Named turns come first, each shown by rows before and after it. Which turns, in which order, take the first row of each pair that follows to the second? Write the first one first, as in the answered first pair.
z505 (before -> after):
[ -4 -21   2  10 -13 -20  -5 -30   6  -1 -14 -15 -14] -> [  5 -15 -15 -15   0  21   7  -4   0 -32  19  -6   3]
[ 56   8 -32 -13 -25  17 -16 -20 -29 -15 -13  10 -13] -> [ 57  22 -13  -5 -39  10 -29  -5 -25  -6 -10  -4  -8]
[  7  -9 -25  10  -5   0  -5   0 -20  -4   3  10  19] -> [  9   0 -12  16 -16  -6 -14  10 -17   3   4   1  21]
z216 (before -> after):
[ 21  18  -9 -18  -8  12  -5  32 -12 -30  19  -3  19] -> [ 20  14 -18  -6   6 -12  -7 -10 -39 -11 -14  31  10]
[-10   6  15  -1 -10  -2 -12  16  16   0   7 -15   2] -> [ 13  11   4   2 -22  -7 -21  -3  -1   4  -8  -3  -5]
[ -1 -22 -30 -12   2   6  14 -42  -6   0 -10  11 -11] -> [-27 -27 -18 -17  16  13  25 -14  18  -7  11  -6  -2]
[ 20  12  -4   1 -17  -9 -21  21  13  -7  -2 -22  -5] -> [ 11   5  -8  11  -1 -30 -19  -8  -5   7 -27   4 -11]
z353 (before -> after):
[  5  10  -7  -4  24  16   4   5 -25  -8   8  31   8] -> [ 18  20  -3  -1   9  16  -6  11 -29  -6   7  26  10]
[ -3  -7   1   6  -1   0  -5 -18   4   8 -10  -6   2] -> [  0  -5   1   7  -3   1  -7 -17   4   8 -11  -6   1]
[-10   8  13  -7   6  11   5  30  11  -5  16  -8   8] -> [-14  -6  -2 -14  21  15  16  16   9 -11  14   4   3]
z150 (before -> after):
[  2  23  13   6  16  -9 -20  17 -21   5  12  16  10] -> [ -4   7   9  13  19 -28 -17  -8 -19  15  -8  18  -3]
[-18   3  11  -4   6   8  13   8   7  -7   5  -4  15] -> [  8  20   8  -1 -10  10  -2   3 -13  -5  -1   7  16]
[ 26  -3 -11 -20 -23  16  -6   9   8 -26   7  -1 -10] -> [ 23 -15 -16 -13 -23  -1  -5 -18   7 -15 -13   3 -23]

Between the rows of a pair lie two turns.
[ -7 -14 -17 -11   5  11  12   4  11 -20  17  -2   1] -> [ 20   8  -8   0 -25   6 -13   8  -1 -11  10  -7   1] | z216, z353
[-12 -11  -3  11  24  -1  15 -22   0  -8 -21   6  -4] -> [ 25  17   1   4  -9  22  -6   8  -7 -23  -1  -7   5] | z216, z150
[ -9  -5  12   4   2 -14   2 -13  -6   9 -10   2   1] -> [-17  -9  13  -3   5  -4   9   4   8  -2   5 -10   4] | z353, z216
[  4  29  25  14 -15 -25 -25  10 -10  19  -7   4   1] -> [-30  -9  -5 -18  31   7  21  16  15 -16  22   7   2] | z505, z216
[ 25 -14 -15   1 -25 -20  -7 -34  -2   4 -16 -12 -23] -> [ 31   8   5   5 -39 -12 -22  -1   3   5  -2 -26 -10] | z505, z505
[ -4 -10  -8  -6  10   8   7  -3   0  -4   3   6  -2] -> [10  5 -3 -6 -4 12 -4  7 -6 -4  7  4  3] | z150, z353
[  4 -18  -9 -10   7   4  21  -3   8  -9  18  -5   1] -> [-10 -15   8   0   6  -8  16   4  17   3  16 -14   2] | z505, z353
[-5 22 14  3 -3  9 -7 31  9 -1 23 -8 14] -> [-13  20  24  19  -2 -18 -14   9   1  22  -2   0   6] | z150, z353
[-17  -4  24   4  -9 -16   7  -5  19  18 -14 -19 -14] -> [  1 -16  -7  -7  -9  -7  15 -32   5   5 -21  -3 -25] | z353, z353
[-16   7  -5 -12  35  -1   1  -6   6   3   3  30  12] -> [ -7  11  17   7  -3 -26 -18  -7  25  23 -13  -4   0] | z216, z505
[-37 -23   7   4  29 -13  18  -8   9  13 -13   4  -2] -> [-24 -29 -10 -13  22  13  27   4  19 -12   8 -10  -3] | z353, z216
[-14   3   2  -6  11  -1  12  16 -19   1  15  13  34] -> [  7   8  -7  -3  -1  -4   4   0 -34   2   2  22  28] | z216, z216
[ -6 -17  -8  10   2 -13  -1 -18   3  12 -20   4 -13] -> [  7  -3   2  15 -15 -13 -15  -8   1  15 -19  -4 -10] | z353, z353
[ 26  10 -23 -19   4  31   2   3 -23 -23  13  26  10] -> [ 40  19  -4   3 -31   0 -23 -14 -23   4 -15  11  -4] | z150, z353
[ -9   3  49 -11 -26  -9 -16  48  39 -12  26 -40   8] -> [ -8  16  64  15 -27 -43 -34  21  14  22 -10 -18   5] | z216, z353
[  3  -4 -27 -11  27  13  18 -33 -21  -1  -9  29  -4] -> [ 20  42  22  11 -18   3 -24  14 -15  18  -1  -5  11] | z353, z353
[-6  5  0 -4  9 10  7  8  5  5  1 -6  9] -> [ 11   6  -4   3  -5   3  -2  -7  -2  11 -12  -6   1] | z216, z505
[ 12   3  -7 -10 -15   4   4   9   8   8  14  -4   7] -> [ -8 -12  -9  -6   3  -6  16  -6  11  14   4   4   3] | z216, z150
[-5 24 17 15  4 -4 -2 12  1 12 13  9 16] -> [-12   8   8   5   6   5  13  16  20  -2  24  -6  11] | z505, z216
[  4 -11 -17 -12   8  19  15 -15 -11 -16  -1  -3  -8] -> [ -1 -12 -14 -13   9  21  18  -9  -7 -19   5  -8  -6] | z216, z216
[-14 -10   7   2   1 -15   7  -5  21   4  -1  -6 -11] -> [ 20  17   5   3 -18  -6 -13   0  -4   1   0   4  -3] | z150, z150
[ 18  15  -7  -4 -17   1 -10   6  -9   3  -6  -2   2] -> [  5  -2 -19 -17   2  12   9   9   2 -10   6   0   2] | z150, z505
[-38 -16  20  -4  10  -1  11  27  36  -5  16 -28   3] -> [ 30 -20 -21  -2 -35  -7  -9 -33   0  -8 -21 -14 -25] | z216, z505
[-24 -17  -1  -9  34   9  21  -3  16   5   0  15   9] -> [-27 -13  14   7  21 -11  10  -9  20  23 -16   5   3] | z505, z505
[-10  -4  12  -6  15  -3  -5 -17   8  18  13   2   9] -> [ 11  10  10  -9   0   9 -16  -8  -2  11  20   4  14] | z150, z216
[-14 -13  13   4   8 -22  -2  -8  23   5   0 -15  -6] -> [  6 -21 -10  -7   0  -9   4 -21  18 -11   2 -14 -12] | z216, z505
[  3  17  -3   2  -3   2  -5 -10   8  15 -12 -17 -16] -> [ -6  10 -15 -11  17  17   9  -4   5   1   2  -5  -9] | z216, z505
[ 18  10   6  -5 -17 -13 -20  -8  -8  14 -19  -9  -7] -> [-10   5  19 -11  -3  -5  -9  19  18   7   2 -25   1] | z216, z216
[-29   2  22  18   5 -24  -1   2   9  17  -7 -14   3] -> [ 16  27  13  11 -22  -5 -21  12 -15   5   0  -7  10] | z150, z216
[ 20  -9 -24 -19  -4  19   7  13 -10 -32  12  -7  -4] -> [ 31  10   1   2 -32  -5 -19  14 -13  -9  -4 -19  -7] | z150, z353
